j550: [122 141 159 151 204 168 168 179 104 162 177 143 174 128 163 138 133 146
 143 129 198 100 147 138 169 106 143 160 164  88  97 136 128 157 145 114
 178  98 122 142 177 150 138 126 185  68  98 138 147]
j4: [121 141 160 152 209 170 171 181 101 165 181 144 177 127 166 138 133 146
 142 147 198 129 100 137 171 103 143 161 166  85  94 135 127 158 145 113
 180  95 120 142 181 151 139 125 188  62  94 138 146]
j893: [114 122 152 154 186 168 140 162 102 164 162 145 175  98 171 130 118 111
 101 100 189  85 127 100 179  84 126 134 134  83  87 107 120 124 141 109
 164  82 103 121 173 153 116 117 168  43  81 120 124]
j534: [141 127 116 128  72 113 100  98 173 115  96 139 106 138 122 130 137 107
 115 126  86 164 119 124 114 159 125 105 101 174 166 128 144 109 127 153
  96 165 145 123 103 123 122 138  91 189 162 125 119]
j825: [161 125 116 129  76 115  98  99 166 117  97 138 109 130 125 128 133 102
 107 120  90 156 116 116 118 150 122 103  99 166 159 122 140 105 127 148
  97 156 138 120 106 125 118 135  93 175 154 122 116]
j649: [147 139 112 118  74 104 123 102 174 107 104 132  92 167 105 131 150 135
 151 154  80 180 132 159  89 181 136 122 123 181 175 154 146 140 121 157
  97 183 161 138  98 111 140 141  96 218 178 139 132]
rev: [100 129 198 147 142 146 133 138 166 127]  j4
rev: [147 100 198 129]  j550
rev: [125 162]  j534

j435: [143 149 112 129 127 133 131 136 110  99  91 126 148 126 155 135 144 125
 100 117 111  93 156 125 169 128 128 132 114 115 181 188 131 118 116 130
 130  54 153 132 107 136 167 196 136 109 110  85]
j53: [114 142 118 136 132 129 132 131 136 130  97 120 137 145 144 117 133 138
 119 129 117 124 124  97 132 113 124 132 127 137  86 110 119 106 155 129
 145 217 116 103 156 120  82  48 129 125 123 208]
j663: [134 127 141 136 129 131 127 133 127 122 122 131 147 106 123 122 136 121
 120 122 128 129 120 152 129 147 124 106 121 125 132 124 125 122 142 145
 121 129 131 120 116 128 126 109 129 118 112 140]
j159: [116  92 126 125 113 149 160 112  65 133 121 111 132 164 147 123 109 134
 131 117 180 101 182  85 140 128 156 113 131 121 165 135 135 149 107 132
 101  47 144 146  94 130 166 198 126 135 126  54]
j461: [143 149 112 152 140 153 130 110 110  99  91 126 148 109 155 135 144 170
 100 117 111  93 156 125 169 128 128 132 114 115 181 188 131 118 116 130
 130  54 153 132 107 137 167 196 136 109 110  85]
rev: [133 127 131 129 136]  j663
rev: [182 101 180 117 131 134 109 123 147 164 132]  j159
rev: [130 136 131]  j53

j790: [202  95 124 152 134 120 193 114 121 173 119  66 150 142 141]
j587: [ 95 202 124 120 155 132 138 115 134 105 142 145 187  92  52]
j69: [202 124 120 156 132 138 115 114 121 173 119  66 150 142 141]
rev: [124 202  95]  j587
rev: [115 138 132 155 120 124 202]  j587
rev: [187 145 142 105 134 115 138 132 155 120 124 202]  j587
rev: [145 142]  j587
rev: [114 193 120]  j790

j412: [140 118 177 144 136  86  98 104 126 122 144 104 143 133 117 108]
j407: [143  93 103 102 115 127 137 128 114 123  99 182 109 121 130 138]
j91: [140 118 177 144 136  86  98 104 126 122 144 109 138 128 121 119]
j518: [134 118 116 144 136  86  98 104 126 122 144 109 138 128 121 119]
j48: [108 104 205 125 124  79 147 158 118  98 169 127 101  98 110 168]
j535: [139 122 117 128 135  96 108  99 114 123 132 132 144 139 143 101]
j23: [122 117  80 104 113 121 128 111 104 109 129 166 129 132 142 123]
j975: [122 146 113 110 136  77  90  78 118 112 136 167 137 137 144  97]
j530: [145 119 120 122 125 168 100 101 121 121 113 112 148 147 110 103]
j164: [139 125 130 123 143  93 103 102 115 127 136 128 142 140 150 100]
j505: [145 119 120 122 125 168 100 101 121 121 140 108 153 146 147  99]
rev: [113 121 121 101 100]  j530
rev: [132 123 114  99 108]  j535
rev: [128 136 127 115 102 103  93 143]  j164
rev: [109 182  99 123 114 128 137 127 115 102 103  93]  j407
rev: [140 142 128 136 127 115 102 103  93 143 123 130]  j164
rev: [117 133]  j412

